In the data rows, the value 128 means zero.
Here is a table of points, one per row:
[ 62 117 209 100 138 185  91 184  81  65 144 195  74  84  98 109 131 114
 147 105 166 146 121 170 105 218 158 163 163 176   0  63]
[167  95  86 150  75 133 131 136 133 135 154 102 155 132 146 100 157 132
 100 164 100 131 148  85 174 122 156 194 255   0  39  86]
[120  77 100 150 158 146 140 115 117 136 126 182 200  60 139 194 179 112
  87 141 133 126 151 120 153 108 169 131 139 152 121 130]
[114 174 149  66 160  59 152 170 106 102 110 117  95 131  73 162  89 163
 121 145 127 177 210   0  68  63 107  86  84 107  97  52]
[100  79  57 117 120 110 133 189 120 134 114  89 169 175 134 114 111  90
  83 108 102 119 116  85 128 159 122  99 125 194 149 190]
[153 158 145 188 177 113 196 102 113 132 140 162 171  93 129 128 151 127
 149  90 108 152 140 150 169  66 172 135 168 134 112 110]
[118 156  89 164 135 122 168 123 154  75  90 178  98 187 129  90 138 138
 102  91 111 106 153 107 174  73 130 132 168 185 128 131]
[162  57 119  77 103 142 132  94 126 121 142 136 125 175  87  93 124 109
 152 147 173 116 119 126 153  82 122 125 164 149 157 129]
[106 134 156 174 184  98 116 148 182 126 132 107  68  93 122 168 123  96
  42 104 181   0   3  40  96  67  77 106  96  95  99  86]
[144 162  90 100 104 165 152  79 127 125  93 142 119 162 161 124 175 154
 169 185 167 135 128 151 225 203  50  27  23  77  70 106]
[147  91 118 147 148 153 151 109 138 144 102  66  93 116  72 140 126  50
  74 111 143 187 120 200 122 148 209 139  91  86 125 142]
[172 105 122 151 112 170 131  91 159 133 186 175 179 135 113 123  95 108
 119 129 105 133 144  91 176  73 112 183 147 191 111 139]
[126 120 146 168 162 168 105 178 167 102 104 166 120 112 115 121 140  99
 149 190 161 168 114 111 122 165  87 183 135 112 197 107]
[137 152 135 191 106 166 132  81 108 135 159 140 154 112 135  60 136 137
 147 134 144  88 173 161 223  99  37  51  15  85  88 122]
[144  96 154 151  82 143 108 118  79 190 120  87 166 159 137  89 194 149
 103 143 114 145 136 104 145  94 108 134 175 177 123 146]
[128 189 115 150 129 141 101  93 163 198 157 145 115 132 129 204 179  92
 153 115 136 142 168 108 187  72 124 148 178 146 133  97]
[190 128 120  65 154 138 116  75 124 124  90 126 132 160 165 102 161 104
 124 134 179 115 142 153 136  91 110 103 184 134 151 134]
[172 130 124  96 115  72 179 237 179 147 153 103 166 159 132 158 165 104
 128 115 138 132 134 141 110 143 138 122 103 137 114 223]
[124 140 119 148 121 123  95  51  92 108 118 125  91 197 123 127  23 151
 163 144 107  72 131 143 134 127 110 136 176 158 142 147]
[172 157 114 103 102 128 144 153  97 149 162 122 145 179  93  55 143 122
 146 112 228   0   7  97  35  74 117 113  76  77  90 100]
[124 113 175 192 160 134 112 134 135  97 122 158 117 129 111  92  78 110
 184 141  95 131 102 118 112 186 132 145 134 138 192 111]
[138 121 116 113 129  67 150 165 141 129 162  76 163 178 122 160  46 124
 109  54 107 114 147 118 177 255  41  18 118  70  80  22]
[ 93 168 168 139 175 185 108 138 192 118 132 114 108  91 142  94 103 127
 204 186 100 111 124 148 106 168 176 110 157 108 171 127]
[185 121 159 147 218 134  86 181 202 138 112 129 160 120 143  57 138 127
 172 127 103 121 143 108 108 185 142 130 132 150 152 148]
[ 51 144 159 125 153 165  62 158 125 174 116 218 118 121 115 116 113 104
 154  93 151 138 134 171 106 158 138 153 122  87 183 119]
[ 70  91 132 107 125 166 165 184  76 111 167 233  26  98 145  88 125 163
  96  74 139 121 128 159  97 185 140 102 134  85 179 197]
[133 182  93 195 204  77 142 106 100 104  77 107 132  91  86 106  97 101
 107 126 107 116 179 150 124 150 170 153 112 122 102 179]
[142 136  82  97 140 185 115  72 113 128  97  87 149  93  75 161  87 150
 185  76 165 119 105 150 157 106 126 111 184 143 172  87]
[ 91  62 166  52 162  69 148 198 191 104 135 119 122 162 152 132  38 139
 138 135  54 122 136 191 173   0  71  77  89  85  89  71]
[116 135 174 198 112 160 183  81 151 139 141 114 143  54 169 160 177 126
 151 118  99 111 150 143 135  94 197 105 162 167  99 133]
[ 64 180  98 103 133 122 146  95  98 118  93 115 135 185 116 100  68  98
 115 157 116  91 136 123 152 126 115 129 165 150 147 149]
[ 82 172  86  47  70  44  48 161  76 124 204 236  77  31 110  77 176 174
 130  63 111 153 114 141 155 184  94 162 128 120 155 216]
[ 86 136 132 160 123  73 141  74 140 176  71 186 116  98 115 142  24 178
 179 140  88  64 130 163 138 130 212  95 160 130 133 136]
[142 109 113 159  85 216 149 153 129 170 153 103 117 147 131 105 120 163
 122 124  95 117 144  78 155  87 137 123 159 202 116 160]
[ 96 131  99  18 136  88 151 103 126 127 174  99  30   0 210  71  95 144
 169  63 119 153 101  91 199 178  11 255 112 163 132 249]
[129  86 129 116  92 129 119 107 140 161  80 152 107  68 123 167  87 139
 143 146 164 143 197   0  35  87  76  91  78  89  94  89]
[197 100 175 142 100  83 125  57 162 150 111  97  67 124  75 135 142  60
 100 157 136 169 130 145 116 170 199 136  92 139 105 166]
[ 82 117 130  83  69  89 154 153 164 152  92 103 202 121 108 158 138 103
 127  90 137 127 148 121 105 162 157 115 113 137 149 172]
[106 165 108 147 128 106 120 145 161 146 112 119 129 117 132 123  83 150
 125 119  97 151 207 255   0  28  20 114  98 101  90  90]
[ 47 145 249  99 163 159  93 104 102 104 122 166  99 138 190 144 135 139
 115  52 147 145 126 174 103 174 132 135 146  66 194 120]
[134 168  86 110 119 143 106 147 118 130  59 136 142 175 132 157 130 107
 169 127 157 147  91 175 144 134 130 158 185 192   0  39]
[ 83 169 101 102  93 146 177 108  73 179  91 102 142 153  72 127 100  92
 126 142 135 147 105 118 164 114  98 115 176 150 187 103]
[148  77  69 114 103 172 116 116 121  95 111  80 148  83  97 133 185 138
 133 144 168 126 101 137 142 109 133  79 183 139 170 119]
[146 104 125 125 115 111 182 108  94  81  87 109 118 168  91 159 185 166
 173  95 186 152 118 148 140  99  96 131 164 128 168 123]
[166 165 185 108 124 132 129  84 160 154  77 168 186  78 158 141  89 191
  73 123  87  63 155 129 114 147 198 125 141 170 110 143]
[146 111  56 131 126 168 118  69 115 102 187 119 136 176 183  77 159  87
 142  71 154 168 213  35   0  96 105  78  72  75  93  99]
[174 186 170  94  75 124  30 255   0  43 141 112  74  53 255 116  45  75
 166 122 172 186  98 123 183  70 201 113  91 126 186 151]
[132  86  59  60  62  30 156 150  84 145 239  98  15   2 255  25 167 161
 102 147  98 113 116 183 106 236 158 240 108 232 196   0]
[ 97 143 139  98 152  66 153 155 120  49 147  97 207 143  66 177 142 164
 104 156 173 135 145 158 125 125 119 168 109 104 153 156]
[140 179 172 140  90 181 116 179 184  56 170 185  98 120  93 148 137  89
 157 157 126 154 130 126 129 157 109 145 137 104 206 107]
[175 129 158 157  78 123 137 105 136 167 123 140 126 156 157  82 209 137
 105 106 120 127 129 121 146  78 137 102 190 176 132 123]
[151  69 167 196 117 117  80 139 147 163 113  85 108  60 112 122 181  97
  45 157 124 184 145 213 180  61  22  57  61  87  90  95]
[ 61 119 193 167 149 121  72 140 180 127 143 109 137 147 132  89 144  95
 168 148  96 136 124  91 120 165 152 148 131 142 174 120]
[122 126 105 137 105 108 112 132 148  96 170  72 158 145  81 164 144 147
 125 105 155 142 103 134 133 123 115 125 152 149 159 133]
[103 106  98 139  98 167 122  98 124 137  88 124 159 180 141 109 166 161
 158 111 117  89 162 116 211  93 230 236   0  35  90  55]
[130 103  97 118 153  80 169 137 116 149 105 150 115 150 150 202  95 107
 171 168 149 107 127 170 115 146 157 114 140 105 136 169]
[139 187 140 158 135  91 145  68 157 141 124 172 152 122 144 196 123 145
 143 100 126 118 145 161 138 115 175 145 135 135 130 123]
[184 114 100 147  96 167 128 127 176 112 111  92  80 188  60 103  37 134
  11  93 107 210  92 184 111 173 221 138  54 112 133 163]
[136  86  68 137 117 140  85 106 130  65  90 122 126 167 141 156 160 158
  71 144 133 116 123 111 128 145  98 121 156 180 144 150]
[133 137 101  68 101 189 140  90 137 109 120 106 155 148 125 144 143 119
  84 181 162 131 110 129 134 121 109 123 153 162 169 125]
[ 96 102 124 134 102  69 159 147 154 102 158 110 173 173 177 144  98 100
 121 178 101 107 140 130  84 164 156 127 111 164 107 219]
[165 150 112  91 130 188 122  77  48 113 111 144 130 113  93 185 209  91
 154 135   0  43   8  83  45 106  75  97  65  82 104 113]
[103 117 106 132 179  70 113 138 134 147 172 113 119 178 141 214 119 156
 155 162 137 119 140 140 125 153 161 121 114 126 123 181]
[120 176 115 129 234 165 130  89  91 185 191 173 159 116 102 165 157 164
 123 148 135 169 158 158 186  57 161 128 168 132 126  84]
[147 186 139 137 166 120 112 130 156 172 125  66  71 154  98 134 167 144
  74 146 130 159 141 144 138 138 170 142 117 120 100 178]
[145  85 109 122 111 116 113 103  96  89 123 118 117 180 119  77 185 104
 117 131 144 127 160  92 144 102 123  98 164 178 128 157]
[137  91 178 186 148 181  98 184 163 159  72  82 121 113 172  76 145 175
 160 131  71 113 133  85  98 194 148 127 134 165 152 158]
[127 143 150 122 109 138 177 143 127 116 140  91 176 117 158 176 103 172
  97 190 139 106 149 136 100 164 150 127 118 137 129 177]
[154 142 186 132 173 160 136 188  74 142 120 188 143 147 114 134 142  87
 112 129 163 186 120 134 114 177  59 193 134  84 213 107]
[174  60 145 139 121  86 114 201  96 164 192  79 171 166  91 182 122 166
 125 140 138 123 152 115  95 161 129 148  90 167 124 205]
[ 86 141 121 162 142  92 154  83 147 146 123 156 173 116 159 128  92 189
 144 155 158 255   0  38  58  81  95  83  81 100  76 101]
These points spread out most along one direction. For each point below, how far along it does it lie, from 0 to 99? 50 is the average, and the first point above lies past it. One standard deviation of the points above along it is 16.
[174  60 145 139 121  86 114 201  96 164 192  79 171 166  91 182 122 166
 125 140 138 123 152 115  95 161 129 148  90 167 124 205] 53
[197 100 175 142 100  83 125  57 162 150 111  97  67 124  75 135 142  60
 100 157 136 169 130 145 116 170 199 136  92 139 105 166] 50
[137  91 178 186 148 181  98 184 163 159  72  82 121 113 172  76 145 175
 160 131  71 113 133  85  98 194 148 127 134 165 152 158] 63
[128 189 115 150 129 141 101  93 163 198 157 145 115 132 129 204 179  92
 153 115 136 142 168 108 187  72 124 148 178 146 133  97] 39
[130 103  97 118 153  80 169 137 116 149 105 150 115 150 150 202  95 107
 171 168 149 107 127 170 115 146 157 114 140 105 136 169] 50
[133 182  93 195 204  77 142 106 100 104  77 107 132  91  86 106  97 101
 107 126 107 116 179 150 124 150 170 153 112 122 102 179] 50
[ 93 168 168 139 175 185 108 138 192 118 132 114 108  91 142  94 103 127
 204 186 100 111 124 148 106 168 176 110 157 108 171 127] 62
[165 150 112  91 130 188 122  77  48 113 111 144 130 113  93 185 209  91
 154 135   0  43   8  83  45 106  75  97  65  82 104 113] 32
[172 130 124  96 115  72 179 237 179 147 153 103 166 159 132 158 165 104
 128 115 138 132 134 141 110 143 138 122 103 137 114 223] 53
[172 105 122 151 112 170 131  91 159 133 186 175 179 135 113 123  95 108
 119 129 105 133 144  91 176  73 112 183 147 191 111 139] 43
[116 135 174 198 112 160 183  81 151 139 141 114 143  54 169 160 177 126
 151 118  99 111 150 143 135  94 197 105 162 167  99 133] 45
